Small tables with named rows and columns. After each table, cells are looked up by row and column.

Table Lireve
|  | Koliku | Vop | Riz | Roniko | Nikovog | Kob | Gutovi |
|---|---|---|---|---|---|---|---|
| Gek | 73640 | 90002 | 81096 | 24433 | 21548 | 67687 | 57798 |
| Zam | 37666 | 91929 | 39454 | 23573 | 24053 | 79056 | 71275 |
| Varen | 52976 | 74437 | 59185 | 9456 | 11600 | 39712 | 21772 |
| Der | 48126 | 91254 | 45424 | 4075 | 3924 | 67919 | 58065 |
| Mebobun | 73387 | 28595 | 70096 | 70326 | 73094 | 29166 | 26889 |

Der, Riz => 45424
Zam, Kob => 79056
Zam, Riz => 39454
Varen, Kob => 39712
Mebobun, Gutovi => 26889
Varen, Riz => 59185
Varen, Vop => 74437
Mebobun, Kob => 29166
Varen, Roniko => 9456
Der, Nikovog => 3924
Der, Vop => 91254
Der, Roniko => 4075

Table Lidem
           Vof  Senelu   Biri  Gulegos   Bako   Suno
Litoma   -5837   -4235  -1074    -4253  -4622  -4934
Vuve       387    2232  -3255    -1869   -615  -8422
Sot      -4198   -9745   -719    -4209  -1781   2970
Nam       2463    5913  -3375      573    133  -7009
Pudizop     38   -1189   -739     1365   -709   6692
Gad      -7547   -4796   -890    -5175  -5896  -6586
Vogubu   -6729   -3061  -1504    -5089  -5519  -9134
Rizir      694   -4876  -1153     -175   1055   7283

Biri of Sot is -719
Bako of Vuve is -615
Gulegos of Vogubu is -5089
Biri of Pudizop is -739
Gulegos of Nam is 573
Suno of Nam is -7009
Suno of Vogubu is -9134
Vof of Rizir is 694
Bako of Vogubu is -5519
Gulegos of Vuve is -1869
Biri of Rizir is -1153
Biri of Nam is -3375
Senelu of Nam is 5913
Vof of Gad is -7547
Bako of Nam is 133
Biri of Gad is -890
Biri of Vogubu is -1504
Row with the largest Suno: Rizir

Fotened =
|  | Bet | Kepusut | Dig |
|---|---|---|---|
| Vaku | 39.476 | 8.486 | -51.135 |
| Zugavi | 12.289 | -21.585 | 12.633 |
| Rutikeg | -71.727 | 67.658 | 2.389 |
| Nor | -36.969 | 34.452 | 0.879 |
| Renid | -89.369 | 45.634 | 58.711 |
| Saf | -61.988 | 49.523 | 14.016 |
| Nilot | -6.398 | 26.770 | -24.705 |
| Zumo | -15.594 | -3.784 | 25.435 |
| Kedape | 43.629 | -1.980 | -43.862 |
| Luku | 56.062 | 19.907 | -80.696 |
| Gokat | -22.278 | 29.606 | -10.903 |
| Sel | 26.142 | 11.679 | -40.996 |

Zumo, Dig: 25.435
Luku, Dig: -80.696
Zugavi, Kepusut: -21.585
Rutikeg, Kepusut: 67.658
Vaku, Dig: -51.135
Gokat, Bet: -22.278
Gokat, Kepusut: 29.606
Kedape, Dig: -43.862
Vaku, Bet: 39.476
Rutikeg, Dig: 2.389
Sel, Kepusut: 11.679
Nor, Bet: -36.969
Zugavi, Bet: 12.289
Sel, Dig: -40.996
Kedape, Bet: 43.629

Table Luz
fields: Zit, Som, Tam, Sira, Kevog, Goz
Vog: [0.873, 2.118, -5.844, 4.625, 1.369, -4.777]
Tov: [-1.016, 2.323, -5.759, 3.203, 0.634, -3.994]
Redes: [-0.061, 1.897, -5.059, 4.353, 1.445, -4.596]
Kide: [3.800, -5.137, 3.015, -1.085, -7.327, -2.424]
Nufar: [-0.483, 2.258, -5.640, 3.759, 1.122, -4.198]
Ropoge: [3.328, -6.323, 2.597, -1.002, -8.859, -2.729]
Bipe: [0.370, 2.143, -5.530, 3.802, 0.957, -4.394]
Rakapit: [-5.463, 5.822, -3.846, -1.730, 7.433, 0.717]
Kag: [-5.892, 4.318, -5.023, -0.790, 7.086, 0.619]
Nez: [-0.496, -4.796, 4.650, -4.950, -3.866, 1.742]
Nad: [-2.348, -3.748, 3.667, -8.147, -1.895, 4.759]
Terel: [3.442, -6.147, 2.696, -1.040, -8.227, -3.235]
Vafis: [-2.545, -3.720, 4.143, -6.340, -2.947, 2.987]

Goz of Kide: -2.424
Zit of Nez: -0.496
Tam of Rakapit: -3.846
Sira of Terel: -1.040
Sira of Rakapit: -1.730
Zit of Kide: 3.800
Goz of Kag: 0.619
Kevog of Vog: 1.369
Zit of Nad: -2.348
Som of Nufar: 2.258
Kevog of Redes: 1.445
Som of Ropoge: -6.323
Sira of Nufar: 3.759
Som of Vafis: -3.720
Kevog of Nez: -3.866
Tam of Vafis: 4.143
Sira of Ropoge: -1.002
Zit of Vog: 0.873
Goz of Nez: 1.742
Tam of Nez: 4.650

